0: <117 124 133 85 104 147 168 98 60 112 136 133 68 144 154 146 130 156 134 124 111 52 122 165>
1: <140 154 139 124 105 126 160 82 150 84 120 131 94 137 135 131 154 150 97 176 112 70 157 130>
2: <136 136 126 91 111 151 188 104 135 75 120 117 79 134 127 129 118 127 122 91 113 74 103 148>
3: <121 120 130 45 114 159 203 71 82 64 119 130 46 148 160 153 117 163 112 127 107 43 118 176>
4: <113 161 113 107 150 102 34 148 182 212 118 138 176 116 100 145 98 139 163 210 126 177 156 71>
5: <122 120 121 95 88 153 159 91 70 73 128 134 60 140 161 149 123 144 149 156 107 53 136 146>
6: <128 123 148 168 127 132 169 159 102 105 137 125 158 129 133 120 119 113 114 71 148 171 102 144>
7: <127 127 120 75 127 136 168 114 121 134 121 129 94 145 137 137 126 147 129 92 129 72 123 146>
8: <128 85 135 203 150 114 128 179 99 131 145 146 191 113 99 113 137 87 114 64 157 207 100 144>
9: <128 123 140 102 125 147 168 117 90 121 130 126 105 142 137 135 118 128 125 97 131 117 129 155>
10: <143 163 123 146 109 120 169 80 163 70 112 128 110 120 161 125 155 135 110 185 112 58 163 118>
11: <145 138 122 90 119 129 166 110 115 99 123 127 102 145 146 125 129 141 118 95 130 92 132 156>
12: <115 99 128 156 135 127 168 150 83 132 136 120 134 128 130 125 135 107 137 65 138 155 104 155>
13: <139 169 124 120 122 132 56 122 200 100 145 108 127 119 117 105 132 128 146 223 94 158 161 73>
14: <131 131 142 101 96 145 157 103 103 65 113 137 61 136 150 120 136 143 129 179 101 74 147 131>
15: <133 154 124 63 123 132 175 86 105 113 120 128 70 143 155 138 123 159 112 105 123 57 125 157>
16: <122 134 108 108 98 143 179 95 59 112 134 129 65 144 160 137 134 148 142 117 113 55 123 158>
17: <134 127 127 153 129 117 154 101 91 132 125 128 141 138 147 121 148 137 119 91 143 81 158 140>
18: <131 155 130 124 95 152 126 101 160 62 129 133 78 135 148 136 142 134 134 210 113 79 142 96>
19: <124 96 135 154 148 131 157 153 99 127 134 129 146 126 135 126 130 130 121 77 153 158 109 144>
20: <112 80 157 221 151 108 139 199 101 114 144 134 212 102 96 107 135 74 105 54 179 221 83 143>
21: <143 140 110 78 118 142 184 100 124 82 113 118 74 136 147 135 132 149 107 86 130 76 105 147>
22: <127 95 146 218 149 105 144 181 105 123 133 117 206 114 116 117 139 85 106 59 167 208 107 149>
23: <130 132 130 78 109 153 172 100 136 70 141 131 74 134 130 120 127 126 122 89 120 89 95 156>
24: <144 125 118 83 125 139 169 94 118 114 124 120 84 137 140 126 121 149 121 78 131 78 124 170>
25: <125 150 106 116 183 78 19 175 193 242 125 137 212 111 70 158 87 130 169 192 127 210 182 61>

<116 76 163 226 161 102 137 204 98 115 151 129 224 93 90 106 144 72 89 46 172 229 74 137> : 20 22 8
<118 123 128 120 117 149 176 127 82 111 140 130 94 139 142 140 132 121 135 83 140 90 113 170> : 9 11 24
<132 177 118 119 100 148 100 90 202 43 121 131 84 119 136 114 145 130 123 229 88 121 150 74> : 18 13 10
<128 175 132 120 113 141 80 101 203 62 117 141 91 118 133 122 135 134 143 228 101 138 158 78> : 13 18 1
<137 159 111 99 140 123 54 126 181 178 121 118 131 123 98 141 107 140 140 209 106 159 169 75> : 4 13 25
<143 146 125 99 102 133 157 88 136 75 108 129 93 135 139 135 149 144 113 159 124 63 157 128> : 1 14 10
<110 146 91 130 206 53 0 202 217 255 129 126 239 101 51 155 68 138 185 211 137 234 195 34> : 25 4 13
<138 159 107 113 159 96 34 150 186 216 124 129 179 128 109 138 94 128 159 209 112 181 169 70> : 4 25 13
<129 170 120 114 95 151 83 120 178 58 123 129 89 127 133 129 129 127 138 225 104 114 154 77> : 18 13 1
<143 152 123 81 108 134 183 85 127 80 112 132 76 138 144 119 136 136 115 98 121 66 132 141> : 21 2 11
<125 151 117 86 134 118 53 136 167 193 121 133 145 128 99 132 119 151 150 192 126 159 159 94> : 4 13 25
